(in the rows, 128 means zero)
Rotation paths and how fast each direction turns (degrees each step):
Each turn is a multiple of 5 degrees from 10 to 175, or 0.

[130 131 125 121 125 119 134 131 121 114 128]
[122 127 133 134 113 131 121 126 123 122 132]
[120 128 138 131 129 120 138 133 122 126 121]
[134 130 128 125 122 134 132 120 120 115 124]
[122 139 129 134 120 123 126 136 122 123 132]
[123 117 130 130 118 121 135 126 125 123 121]
[130 132 140 126 130 129 127 128 116 118 130]
[120 137 127 133 117 133 137 129 128 124 123]
[131 124 126 132 125 115 129 131 119 116 125]
[124 128 139 124 115 130 128 123 121 126 134]
[118 131 133 132 130 129 133 136 125 118 118]
[136 130 128 134 120 125 136 119 122 119 127]
[121 134 129 122 118 123 124 136 117 124 130]
[119 120 135 135 122 128 133 126 131 117 125]
[133 134 137 132 128 126 131 127 112 125 123]
[122 136 125 122 116 129 136 129 127 118 129]
[125 123 129 140 122 122 122 132 122 117 126]
[125 128 141 126 120 124 138 123 121 129 129]
[124 133 128 125 127 135 129 133 121 114 120]
[124 131 128 124 127 134 124 130 130 125 132]	125
[131 123 126 129 131 128 126 126 130 120 127]	140

[126 123 116 121 137 119 124 133 128 132 134]
[139 134 121 120 126 124 124 138 130 132 135]
[128 123 124 116 128 131 134 134 129 131 142]
[128 124 116 119 137 121 124 130 128 137 131]
[139 131 122 120 127 120 127 139 126 129 134]
[127 125 121 120 128 131 131 134 133 131 144]
[130 125 119 115 135 126 126 129 127 140 130]
[135 126 122 119 130 118 128 140 124 126 135]
[128 129 118 123 128 129 126 135 136 132 143]
[133 126 122 112 131 129 129 130 126 140 131]
[130 122 121 120 133 117 129 138 124 126 135]
[132 132 117 124 128 126 123 135 135 133 140]
[133 126 125 112 128 132 133 132 126 136 135]
[126 120 119 120 136 119 128 134 126 129 135]
[137 134 118 123 128 123 122 136 132 133 135]
[132 125 126 115 126 132 134 135 128 132 140]
[124 121 117 119 137 122 127 131 128 134 134]
[139 132 120 120 129 120 123 138 127 132 132]
[130 126 124 119 126 130 132 137 131 129 144]
[123 123 130 129 128 127 132 130 128 122 133]	135
[127 128 133 135 128 128 131 126 130 128 123]	0

[128 131 139 136 127 130 128 137 125 136 126]
[138 132 131 124 122 124 134 123 129 130 118]
[130 136 128 135 132 128 123 129 117 123 122]
[138 133 129 134 123 132 122 123 136 128 130]
[128 132 131 122 122 132 118 138 125 130 122]
[136 138 127 121 132 119 125 126 131 131 130]
[136 126 125 122 130 133 120 128 119 121 130]
[127 131 117 128 131 131 119 126 138 130 129]
[124 126 132 119 126 132 121 130 124 135 137]
[132 124 123 118 138 125 131 130 132 133 126]
[122 126 123 124 133 131 127 117 118 127 131]
[128 122 127 135 138 136 128 127 135 133 133]
[119 123 131 121 122 134 131 124 128 136 124]
[125 130 133 129 141 124 136 129 126 134 125]
[132 125 131 129 128 135 136 116 124 124 125]
[122 132 128 140 132 137 128 131 130 128 120]
[128 135 139 128 120 131 133 124 132 134 130]
[134 133 132 126 131 129 135 138 123 127 118]
[132 141 124 131 125 127 131 118 126 123 126]
[131 132 128 126 131 134 127 126 126 134 126]	0
[127 121 128 132 129 126 130 125 126 134 126]	25
[135 122 131 127 127 132 130 130 130 127 129]	135

[143 133 133 131 127 134 132 135 126 125 121]
[136 126 141 122 130 132 133 125 131 123 118]
[122 129 132 118 139 131 134 124 128 129 118]
[121 127 122 127 136 139 139 124 125 131 127]
[130 121 118 132 122 138 135 123 126 136 123]
[141 126 123 129 126 132 125 129 121 139 120]
[142 129 135 124 133 138 122 129 123 128 127]
[130 130 137 118 131 140 123 124 135 125 124]
[119 136 126 120 132 137 130 130 134 128 118]
[126 132 120 133 129 138 141 133 129 125 121]
[137 123 126 135 124 130 140 127 129 130 117]
[140 125 132 126 134 125 133 124 123 136 119]
[134 127 135 120 138 136 130 122 121 133 130]
[122 126 129 118 127 143 127 121 128 132 127]
[122 130 117 125 126 140 124 132 127 133 119]
[136 130 120 136 128 140 128 136 128 126 121]
[143 127 133 132 128 132 130 128 136 126 118]
[135 135 137 121 136 127 132 126 132 131 119]
[124 134 134 119 135 136 140 125 125 128 127]
[131 125 126 131 123 127 129 133 123 126 124]	70
[126 125 121 134 131 129 128 128 132 128 126]	65
[129 123 125 127 128 130 124 125 123 133 132]	45
[123 130 133 135 127 126 125 126 126 128 128]	0

[140 128 131 127 128 114 125 130 135 132 132]
[140 131 136 126 142 128 125 126 129 126 129]
[124 128 129 125 142 128 123 122 130 135 138]
[135 120 127 131 127 122 126 116 130 136 137]
[139 125 129 130 137 120 136 121 122 128 127]
[129 133 124 124 140 114 128 132 128 132 132]
[139 131 130 125 129 121 117 127 134 131 136]
[137 127 138 123 139 131 126 119 125 129 131]
[122 123 130 127 140 123 132 121 130 137 136]
[137 122 124 136 130 118 128 123 133 134 134]
[142 131 125 129 140 122 129 125 122 125 127]
[127 134 126 118 138 119 123 127 126 132 136]
[136 125 136 123 126 121 122 122 134 135 137]
[137 123 139 130 140 127 133 121 129 130 129]
[125 126 123 133 144 122 129 126 131 134 134]
[139 127 119 132 129 120 121 122 129 132 136]
[140 130 129 120 135 122 128 120 118 127 129]
[125 129 134 118 137 116 130 128 129 135 134]
[137 124 135 131 131 121 124 127 139 134 134]
[130 128 128 134 131 125 131 134 133 127 125]	80
[128 126 120 132 127 126 131 126 124 128 127]	65
[137 127 131 130 126 131 128 125 126 125 125]	120
